Named turns come first, each shown by rows before and after it. Which turns, in which order, take the first row of each pair that follows to the second? Write the first one first, as in the answered first pair.
nokim (before |-> after):
[ 0.00 -0.45 -0.40 -0.26 -0.78 -0.84 -0.94  0.60 -0.42 -1.29] |-> [-0.63 -0.73  0.20 -0.02 -0.23 -1.21 -1.08  0.46  0.68 -1.12]
[-2.22 -1.34  2.09 -1.11  1.22 -2.26  0.89 -1.32  1.32 -0.77] |-> [-1.39 -1.42  1.32  0.31  1.32 -1.04  2.30 -2.66  1.80  0.44]
[ 2.25  0.54 -2.83  0.07 -1.44  0.36  0.72  0.12  0.95  1.17] |-> [ 2.27  0.81 -2.40 -0.71 -1.98 -0.18 -0.02  1.25 -0.02  0.33]
[-1.37 -0.99 -2.08 -0.12  0.28  0.77 -1.20 -2.29 -1.60  2.24] |-> [-0.49 -0.54 -2.39 -0.34 -0.37  0.89 -1.21 -2.02 -2.97  1.56]
sitip (before |-> after):
[-0.73  0.27  1.11 -2.87  0.19 -1.34 -1.70  1.71 -0.93 -1.07] |-> [-1.92 -0.73  2.60 -1.32  1.73 -0.44 -0.47 -0.48 -1.52 -1.05]
[-1.75 -1.25  3.41 -0.43  1.78 -1.32 -1.13 -2.00  0.44 -0.35] |-> [-0.97 -0.05  1.34 -0.96  1.13 -1.94 -2.30 -0.19  2.98  1.15]
[-0.98 -2.27  0.42 -0.28  3.26 -1.88  2.45 -1.44 -0.72 -1.82] |-> [-0.87 -1.48 -1.68 -0.18  3.15 -2.88  1.11  0.20  2.77 -0.16]
[ 1.80  0.29 -2.09 -0.85 -2.04  0.63 -0.33  1.47  0.60  0.09] |-> [ 1.49 -0.59  0.06 -0.27 -1.23  1.61  0.97 -0.23 -2.06 -1.47]
lat (before |-> after):
[-0.38  0.86  0.52 -2.17 -0.51 -2.43 -3.40  2.55  0.05 -1.03] |-> [ 0.00 -0.44 -1.74  2.72  0.71  1.39  0.56 -2.15  2.30  3.17]
[-0.08  1.06 -0.14 -0.61  0.52 -0.96 -3.05  0.32  2.22  0.02] |-> [-0.36  0.15  0.62  1.46  1.36  1.30 -0.43 -3.02  0.68  0.40]
[-1.06 -0.96  0.29 -1.25  0.40 -1.14 -1.75  0.68  1.76 -0.04] |-> [-1.21 -1.61  0.40  0.76  1.34  0.52 -0.01 -1.91  1.45  0.80]
[-3.67 -0.74  1.13  3.91  3.99 -0.05  0.41 -3.27  2.04  0.54] |-> [-3.98  0.52  3.27 -0.32  2.69 -2.80 -2.82  0.62 -0.05 -3.21]
Dipi (before |-> after):
[-1.89 -1.01  2.47 -0.93  2.05 -1.11 -1.16 -0.06  1.04 -1.42] |-> [-0.89  0.15 -0.70 -0.07  0.97 -0.84 -1.31  1.40  3.94  1.05]
[-1.63 -1.77  1.18  1.58  2.02  0.74  2.13 -2.59  0.40  1.22] |-> [ 0.09 -0.79 -2.22  1.69  0.33  1.15  1.88 -1.57  1.99  3.04]
[-2.26  0.88  2.02 -0.53  0.64 -2.05  0.36 -1.74  1.25  0.38] |-> [-0.50  1.64 -0.49 -0.32 -0.68 -1.98  0.47 -0.78  2.70  1.79]
[ 0.04 -1.17 -1.70  1.44  0.28  1.26  2.26 -0.31  1.15  2.01] |-> [ 1.30 -0.63 -2.07  0.90 -1.05  1.51  2.38  0.31 -1.06  0.69]
Now pairs of rows:
Between the rows of a pair lie 2 to 3 turns.
[ 0.86  0.83 -1.05  1.36 -0.97  2.61  2.35 -1.97 -3.47 -1.39] |-> [ 1.36  2.25 -4.43  0.75 -1.73  1.21  0.41  0.67  1.53  1.67] => sitip sitip
[-1.49 -0.43  2.80  0.36  2.27  0.78  0.92 -3.16 -1.04 -1.03] |-> [-0.40 -0.14  2.07  0.12  1.12  1.52  1.38 -3.05 -2.54 -1.68] => nokim nokim
[ 5.81  1.44 -3.05  0.75 -3.58  2.06  2.07 -0.06 -4.12  1.47] |-> [ 4.59  2.40 -1.62 -2.88 -3.40 -1.80 -2.21  4.50 -2.83 -0.36] => lat lat nokim
[-0.74  0.79  1.55  0.01  0.47  1.64  1.44 -0.67 -2.45 -0.93] |-> [-0.14  1.07  0.42  0.42  0.05  2.16  1.84 -1.02 -2.03 -0.51] => Dipi nokim nokim
[-1.87  0.08  0.99 -2.92  0.83 -2.50 -3.50  3.61  1.96 -0.35] |-> [ 1.95 -0.88 -1.17  2.38 -0.23  3.72  2.80 -2.53 -2.85  0.83] => lat nokim Dipi
[-0.61 -1.33 -0.62  1.57  0.91  1.60  0.93 -2.75  1.42  1.65] |-> [-1.35 -0.07  0.40 -2.13  0.24 -1.52 -2.60  1.76  1.82 -0.74] => lat Dipi sitip
[ 3.01  1.19 -1.40 -1.15 -2.25  0.07 -0.71  0.77 -3.27 -0.81] |-> [-1.88  0.05  0.96 -1.52  1.70 -2.73 -3.18  1.08  2.04  0.59] => nokim Dipi Dipi
